In the rows, 128 means zero.
Each row of X is roughly a mix of the hidden directions of one of 4 groups.
X (101 x 10):
[[149 159 151  99 115 145 147 133  84 125]
 [111 160 156 126 154 177 139 135 117 138]
 [147  99 120 114  82 107 139  95 143 139]
 [138 100 136 154 111 184 151 128 123 135]
 [134 148 162  97 121 136 174 113 104 137]
 [128 108 110 100 146  95 124 138  85 102]
 [137 120 103 116 167 182 132 133 136 137]
 [120 166 109 139 129 115 112 123 122  72]
 [132  86 119 106 150 110 139 141  86 109]
 [121 150 128 144 123 116 124 121 115  62]
 [142  91 146 124 128 163 152 138 128 170]
 [139 132 115 132 135 193 158 136 123 120]
 [126  89 137 153 120 168 167 136 130 130]
 [120 164 154 131  88 150 118 101 150 139]
 [129 142 168 123 116 186 139 122 122 132]
 [151  91 115 138 112  76 112 126 140 133]
 [ 95 135 116 127 137 122 145  91 129  78]
 [135 166 141 138  91 162 109 104 141 140]
 [107 160 127 166 141 142 102 156  98 129]
 [127 130 137 148 173 120  78 110 138 133]
 [ 96 119  83 130 151 149 125 150 160 130]
 [106 153 121 161  87 155 148 126 147 116]
 [116 146 142 105 149 175 147 138 129  92]
 [100 106  89 147 139 129 113 141 172 130]
 [153  93 128 107  88 115 142  99 150 125]
 [143 140  99 120 143 183 134 142 136 155]
 [115 154 151 150 170 151 114 156 111 137]
 [101 120  78 129 144 153 132 150 158 133]
 [115 147 136 160 123 136 142 131 185 148]
 [130 135 166 103 149 176 153 125 138 128]
 [133 108  91 139 116  71 111 127 132 128]
 [139 168 129 145  98  94 100 146 119 109]
 [151  92 155 138 132 174 140 123 132 154]
 [ 98 119  93 138 140 137  95 156 162 129]
 [136 117 109 119 163 187 140 132 133 132]
 [154 145 168 120 101 114 113 131  88 115]
 [138 150 140 104 111 140 126 159  84  97]
 [ 94 101  94 142 145 127 136 131 173 130]
 [130 166 116 138 126  97  92 137 122  88]
 [127 161 132 158 124 138 123 127 181 153]
 [108 161 111 168 108 136 143 138 166 126]
 [142  98 126 114 153 169 137 138 136 169]
 [128 132 145 146 160 143 107 170 120  90]
 [136  77 127 149 146 153 161 148 125 133]
 [148 109 117 120 166 181 128 144 132 139]
 [ 94 108  87 136 135 136 121 156 162 115]
 [133 120 136 101 176 111 149 120 151 160]
 [148 121 116 126 151 191 142 143 127 132]
 [112 178 127 108 113  93 101 113 134 119]
 [149  94 110 118  95  87 131 106 146 131]
 [113 119 117 107 119 140 194 128 137 130]
 [ 98 101  88 142 141 131 132 141 170 124]
 [128 124 130 154 141 115  93 100 159 167]
 [103  93  92 150 148 122 134 132 163 112]
 [101 108  94 133 161 140 154 121 164 133]
 [140 114 110 116 159 183 138 136 136 152]
 [119 182 113 116 115  98  97 117 131 116]
 [116 100 115 104 135 102 140 138  84  96]
 [116 153 151 111 128 186 150 120 123 122]
 [133 169 120 101 126 100  85 114 114 122]
 [ 95  95  97 142 141 122 140 134 170 117]
 [116 143 130 138 176 135 115 168 120  98]
 [147 129 111 127 148 192 143 143 127 129]
 [137 133 102 121 149 190 144 136 134 141]
 [116 123 111 150 138 125  89 120 168 165]
 [125  89 114 119 168  95 145 151 115 119]
 [133 159 119 146 125 137 123 133 114  66]
 [114 147 113 133 147 116 113 114 125  66]
 [147  99 115 121 105  86 132 101 144 158]
 [ 90 106 106 142 149 123 115 136 175 129]
 [140 105 101 149 106  76 105 127 129 134]
 [108 158 134 124 132 179 134 141 113  93]
 [ 88  99 122 140 159 113 125 134 161 101]
 [131 181 105 132  99 133  98 118 117 114]
 [142 103 131 114 137 143 127 142 139 191]
 [113 117 118 151 135 118 100 113 173 165]
 [124 157 119 170 112 155 134 131 169 141]
 [125 148 132 130 112  68  92 132 130 133]
 [110 157 137 137 115 179 126 140 106  98]
 [132 115 133 116 115 122 133 134 139 198]
 [150 121 100 124 144 148 168 128  97  96]
 [108 158 141 106 153 177 153 128 124 124]
 [132 158 129 142 116  88  93 137 119  92]
 [114 120 157 133  93  73 132 117 124 136]
 [141  89 102 126 163 116 138 154  98 115]
 [123  94 128 159 136  98 129  96 165 138]
 [121 142 149 123 140 177 132 150 122  86]
 [138 127 131 157 139 112  67 116 141 144]
 [132  82 123 113 169 102 142 147 112 125]
 [ 97 109 122 150 147 111  94 128 172 132]
 [126 148 124 104 120 149 125 168  93  93]
 [132 139 141  97 127 144 183 128  99 113]
 [111 101 101 154 169 121 109 123 156 111]
 [129 180 122 113 103 120  91 107 121 121]
 [114 149 136 143 184 135 116 163 118 123]
 [141 107 116 141 125  75 115 119 134 167]
 [104  98  97 152 151 122 123 123 172 129]
 [104  83 149 132 128 128 177 137 135 123]
 [132 102 125 116 139 172 157 127 136 171]
 [149  91 108 119 109  79 127 115 148 127]
 [141  75 137 143 151 152 156 143 130 142]]
Which two rows in each list fit none of the groups? Every other row fits one group, some only roughly. Give them in the order they come.
  Z320: [122 117  75 139 120 145 108 163 142 109]
  Z637: [118 113 149 126 132  66  97 122 125 121]
  Z213: [137  91 136 129 133 133 152 150 136 182]
  Z953: [111 111  72 132 150 150 148 133 151 121]
  Z838: [136  75 157 113 144 142 159 126 123 143]
  Z896: [121  74 140 138 128 152 166 141 116 124]
  Z295: [168 141 157 134  91 113 123 122  93 135]
  Z394: [121 110 109 113 150 180 161 115 136 139]
  Z83: [107  84 103 145 154 100 143 144 144 132]
  Z751: [131  68 150 122 128 149 158 129 116 130]
  Z709: [128  73 153 116 142 126 142 123 134 166]
  Z966: [141 180 106 129 131 109  86 128 139 131]
  Z260: [147 127 126 124 115 159 138 150 134 187]
 => Z213 Z83
  Z552: [128 165  98 132 147 121  94 132 128  87]
  Z969: [125 102 142 120 115 146 161 125 127 183]
  Z925: [139 136 116 106 121 153 173 144  93 103]
  Z135: [110 163 136 133  75 150 129 107 126 115]
  Z319: [111 129 155 144 138 103  98 105 159 163]
  Z766: [112  94  84 151 122 122 130 146 158 108]
  Z187: [129 150 129 151 112  85  99 110 138  93]
  Z602: [115 117  88 150 156 130  96 125 162 139]
  Z830: [120 157 131 145  77 167 135 116 130 119]
  Z949: [165 152 139 117  89 140 120 142  90 131]
  Z598: [120 172  96 124 136  88 104 134 128 112]
  Z518: [124 136  96 107 155 174 140 123 141 157]
  Z601: [117  96 139 122 126 166 175 110 129 146]
  Z715: [101  91 112 150 155 149 123 125 167 119]
 => Z187 Z715
  Z513: [124 167 118 152  84 163 123 118 131 120]
  Z799: [135 161 149 130  96 105  83 129 126 106]
  Z510: [107 173 117 133  82 142 114 115 130 110]
  Z952: [121 124 136 104 140 137 173 137 100  86]
  Z575: [160 133 101 120 120 151 149 146  84 107]
  Z304: [144 151 177 113 112 107 118 105 111 153]
  Z570: [145 115 128 119 125 129 185 118  99  98]
  Z729: [129  76 135 111 164  99 145 139 129 132]
  Z357: [118 106 102 160 161 123  88 127 152 120]
  Z868: [133 158 109 134 154 125  93 129 127  79]
  Z81: [111  70 134 149 131 136 164 123 134 125]
 => Z799 Z81
  Z42: [132  92 133  99 170  91 132 141 119 130]
  Z22: [154 134 163 116 114  97 116  85 113 139]
  Z412: [138  94 153 127 177 122 141 142 118 156]
  Z732: [ 97 158 111 127 123  87 115 100 134 101]
  Z241: [ 95 124  92 133 168 151 131 137 158 127]
  Z756: [107 171 127 133  78 140 125 110 130 111]
  Z713: [118 181 101 131 130 102  99 126 147 126]
  Z244: [115 140 148  95 125 146 172 151 106 107]
  Z802: [142  83 115 119 146 131 139 140  81 113]
  Z532: [139 128  96 113 123 154 174 145 103 105]
  Z326: [114 100 154 140  96 163 166 121 127 125]
  Z871: [ 92 125  91 116 154 149 152 150 151 120]
  Z377: [116 171 144 121  84 146 110 102 128 127]
 => Z22 Z412
  Z901: [143 113 141 133 109 104 129 102 129 186]
  Z920: [143 170 107 127 163 128 130 139 109  90]
  Z338: [159 112  96 111  85 138 150 110 137 143]
  Z352: [145  87 127 127 179 111 134 149 131 143]
  Z143: [127  81 161 123 115 161 153 120 113 136]
  Z469: [137 161 177 109 127 129 109 112 104 150]
  Z379: [132 120 111 102  80 130 152  89 138 130]
  Z40: [112 159 140 127  76 143 121  98 123 111]
  Z890: [132 181 115 153 111 136 103 125 158 138]
  Z458: [124 161 153  88 113 145 154 129 112 157]
  Z158: [158  91 121 116 176 117 117 142 114 140]
  Z327: [117 159  94 119 115 102 108 129  98  95]
  Z494: [138 129 140 126  96 133 134  93 133 183]
 => Z920 Z338
  Z98: [143  85 136 100 167 104 131 135 105 130]
  Z786: [147 116 153 122  92 132 121 118 124 182]
  Z461: [125 122 100 142 111  75  92 121 121 122]
  Z780: [148 158 130 162 103 171 114 118 142 139]
  Z361: [137 164 161  99 131 142 128 140  85 120]
  Z743: [147 160 169 101 142 132 128 108  99 146]
  Z639: [161 152 124 111  94 147 133 140  85 118]
  Z877: [166 150 145 116 120 135 130 127  75 111]
  Z229: [130  90 155  88 155 101 131 124 111 133]
  Z225: [148  79 115 130 161 138 146 148 102 122]
  Z383: [140 181 110 135 126 116  87 123 148 131]
  Z874: [112 185 128 124  99 120 110 111 151 124]
 => Z786 Z461
  Z468: [115 165 135 155 169 156 116 154 134 129]
  Z216: [135 173  89 127 131 103  92 133 128 125]
  Z262: [121 127 105 123 138 128 118 158 127  66]
  Z979: [ 95 122  92 116 153 154 158 145 149 119]
  Z168: [124 173  99 122 137  89  98 133 135 120]
  Z762: [142 171 118 151  99 163 104 114 135 134]
  Z123: [133 164 137 146  72 140 109 119 119 136]
  Z938: [141  83 140  97 163 112 130 134 101 131]
  Z273: [140  90 121 125 175 105 138 153 142 144]
  Z835: [117 110 108 120 159 178 157 115 138 139]
  Z627: [132 130 131 140 108 103 130 105 121 190]
  Z580: [132 159 138 149 101  96 111 138 111  87]
 => Z468 Z123
  Z212: [ 94 114 126 139 152 118 117 114 178 154]
  Z904: [135 144 180 113 129 110 157 100 108 125]
  Z5: [160 144 160 122  83 115 120 121 103 145]
  Z111: [125 147 171 132 156 176 127 141 122 122]
  Z907: [138 113 115 165 107  85  94 136 118 141]
  Z941: [128 124 118 119 156 131 125 160 135  69]
  Z75: [147 106 135 126 122 129 143 118 169 180]
  Z195: [122 157 127 127 160 129 105 116 138  74]
  Z341: [103 171 135 136  80 137 128 110 144 118]
  Z624: [138 130  96 106 165 160 110 132 144 160]
  Z399: [132 114 104  90 106 112 157  93 151 128]
 => Z75 Z195
  Z315: [119 134 113 119 108  87 107 102 143 170]
  Z231: [ 97 108 125 139 166 120 132 107 172 142]
  Z634: [141  86 165 126 112 128 135 136 129 171]
  Z331: [136 117  87 125 103 146 170 145 114 106]
  Z666: [143 151 123 102 132 163 151 149  89 110]
  Z584: [122 142 143 145 140 167 116 163 112  88]
  Z631: [131 178  92 131 125 108  96 130 122 112]
  Z833: [131 165 120 110  97 128  98 111  92 110]
  Z607: [105 177 114 134  85 129 127 113 131 110]
  Z678: [133 115 119 123 151  82 133 115 141 176]
  Z332: [132 115 119  93  93 124 158  88 146 137]
  Z909: [110 152 145 132 105  93  80 113 118 127]
  Z448: [102 182 126 130 112  97 114 124 150 120]
  Z761: [155 143 118 107 122 146 140 150  79 103]
  Z538: [110 180 103 141  94 121 119 125 134 108]
 => Z315 Z909
  Z450: [121 153 122  92 122  92  99 115 100 109]
  Z167: [125 134 136 122 135 113 140 110 128 197]
  Z997: [113  92 134 101 153  83 144 138 111 121]
  Z76: [125 113 103 158 102 115  98 131 166 153]
  Z657: [104 162 140 140  78 147 135 111 145 121]
  Z47: [140 148 124 133 139  92  76 144 125 104]
  Z15: [162 153 153 116 104 132 144 109  97 158]
  Z764: [132 163  99 109 130  99  90 123 106 109]
  Z858: [106 162 142 139 129 124 124 114 103  75]
  Z410: [108 178 123 147 106 115 124 121 167 128]
  Z119: [110 109  94 129 140 163 134 160 159 110]
 => Z858 Z119
  Z841: [148 143 180 125 100 103 116 112 110 139]
  Z3: [108 176 144 112  93 113 111 106 140 123]
  Z648: [121 159 156 120 137 185 131 136 140 140]
  Z626: [ 96 102 114 130 170 121 150 110 161 130]
  Z599: [135  87 144  95 162 103 132 133 101 124]
  Z407: [131 130 161 148  94  85 120 134 112 102]
  Z765: [100  99 128 145 162 112 124 107 170 136]
  Z51: [104 103 148 117 136  72 121 103 127 127]
  Z886: [108  85 110 149 141 108 141 115 168 120]
  Z680: [122  99 120 124 143  76 145 138  94 114]
  Z256: [111 147 123 131 150 161 125 158 117  80]
  Z257: [169 144 121 119  91 143 146 135  89 128]
 => Z648 Z680
  Z193: [156 163 161 117 118 137 120 109 102 160]
  Z228: [100 171 123 130  81 133 121 111 136 112]
  Z782: [126  93 158 123 109 137 160 124 129 172]
  Z559: [ 94 119 121 134 127 114 106 135 177 162]
  Z97: [136 184 117 124 123 117  87 116 141 135]
  Z714: [ 83 117 102 129 149 144 134 142 170 138]
  Z995: [129 152 142 142  97  78  98 143 120 129]
  Z90: [123  77 158 133 134 151 146 140 117 156]
  Z429: [108 182 127 125 133  97 114 132 129  95]
  Z811: [135 138 173 104 134 125 165 110 100 111]
  Z798: [116 177 113 142  85 142 116 116 129 112]
  Z803: [110 179  99 135 112 102 106 127 133 110]
  Z138: [113 104  95 138 145 107 158 158 112 100]
 => Z90 Z429
  Z152: [ 87 111  97 128 153 139 150 146 159 114]
  Z900: [120  75 151 131 125 150 169 133 122 128]
  Z582: [135 100 119 114 180 170 122 133 130 129]
  Z936: [157  98 135  98 164 127 127 161 106 123]
  Z923: [121 113 119  90 134  92 118 121  86 103]
  Z221: [130 153 107 128 158 131  96 139 127  79]
  Z540: [112 180 106 138 130  92 114 134 147 116]
  Z776: [159 159 150 108 112 141 148 113  94 151]
  Z796: [102 125 114 149 127 121  88 136 169 156]
  Z813: [ 87 115 139 130 169 116 123 112 166 134]
  Z185: [137  96 129 108 175  88 127 140 118 133]
  Z671: [128  97 141 129 130 176 173 121 125 136]
  Z80: [124  95 140 100 170  87 135 131 130 133]
  Z93: [135 181 118 149 113 140 102 120 157 141]
  Z694: [121 159 129 164  81 146 128 138 151 132]
 => Z936 Z694
  Z558: [139 179  90 143 130 116  99 137 133 120]
  Z247: [103 102  93 151 129 126 103 148 166 119]
  Z795: [115 165 103 120 134  77 105 138 131 117]
  Z686: [156  94 122 139  91  92 112 115 135 145]
  Z720: [148  73 154 121 146 147 141 129 112 145]
  Z140: [101 115 142 119 121  69 117 102 135 123]
  Z604: [107  99 136 135 159 178 145 123 142 142]
  Z615: [107 145 120 154 118 172 131 114 162 155]
  Z943: [144 130 154 146 115  83  94 149 115 108]
  Z929: [137 119 136 112 122 115 148  90 142 182]
  Z525: [ 88 109 102 121 145 143 127 165 149 104]
 => Z604 Z615
  Z401: [150 122 125 122 101 135 179 128  99 100]
  Z381: [141  80 138 121 173 117 142 144 135 146]
  Z165: [133 180 101 128 135 108  95 132 151 134]
  Z719: [103  96 120 151 162 107 121 108 164 122]
  Z62: [125 141 128 127  85 176 131 127 116  94]
  Z971: [107 180 109 145  90 129 124 121 143 120]
  Z172: [149 135 136 114 153 137 172 116  91 103]
  Z810: [125 123 107 155 150  79 102 145 120 151]
  Z37: [138 152 172 103 135 119 155 108  95 128]
  Z605: [111 152 143 111 174 163 141 150 123 114]
  Z954: [109 175 135 124  82 131 116 105 136 117]
  Z826: [113 155 159 125 144 177 133 100 130 113]
  Z114: [135  77 155 128 125 163 155 126 116 137]
  Z442: [102 134 128 117 144 170 123 138  98  87]
 => Z826 Z442
  Z980: [101 157 110 123 164 148 132 153 117  93]
  Z374: [110 154 127 133 176 134  92 155 114 124]
  Z829: [117 179 110 126 127  89 104 127 147 120]
  Z222: [132 124 122 136 163  88 126 128 141 177]
  Z527: [118 150 139 118 160 122 126 177  94 113]
  Z677: [127  75 153 127 124 155 162 129 113 129]
  Z489: [132 151 149 145  77  90 126 138 122 140]
  Z783: [111 161 123 140  76 155 131 114 125 109]
  Z543: [112 147 159  90 108 136 165 141 107 116]
  Z959: [ 88 127 104 117 172 151 136 141 152 123]
  Z595: [138 171 151  97 141 149 120 132  90 133]
 => Z374 Z527
  Z619: [ 96 122 101 139 129 134 112 140 176 157]
  Z814: [122 134 109 107 137 158 167 152 106  95]
  Z159: [130 131 157 151 101 112 130 125 107  75]
  Z276: [100 128 138 167 117 114 113 103 159 160]
  Z457: [115 104 143 115 118 121 160 115 135 183]
  Z566: [134 183  90 123 132 128 118 134 151 110]
  Z434: [126 102  92 161 166 126 116 110 153 127]
  Z393: [128 117 123 118 118 160 160 131 139 183]
  Z557: [153 132 148 117 145 131 171  91  97 130]
  Z665: [110 150 142 158  96 151 145 120 169 139]
 => Z276 Z566
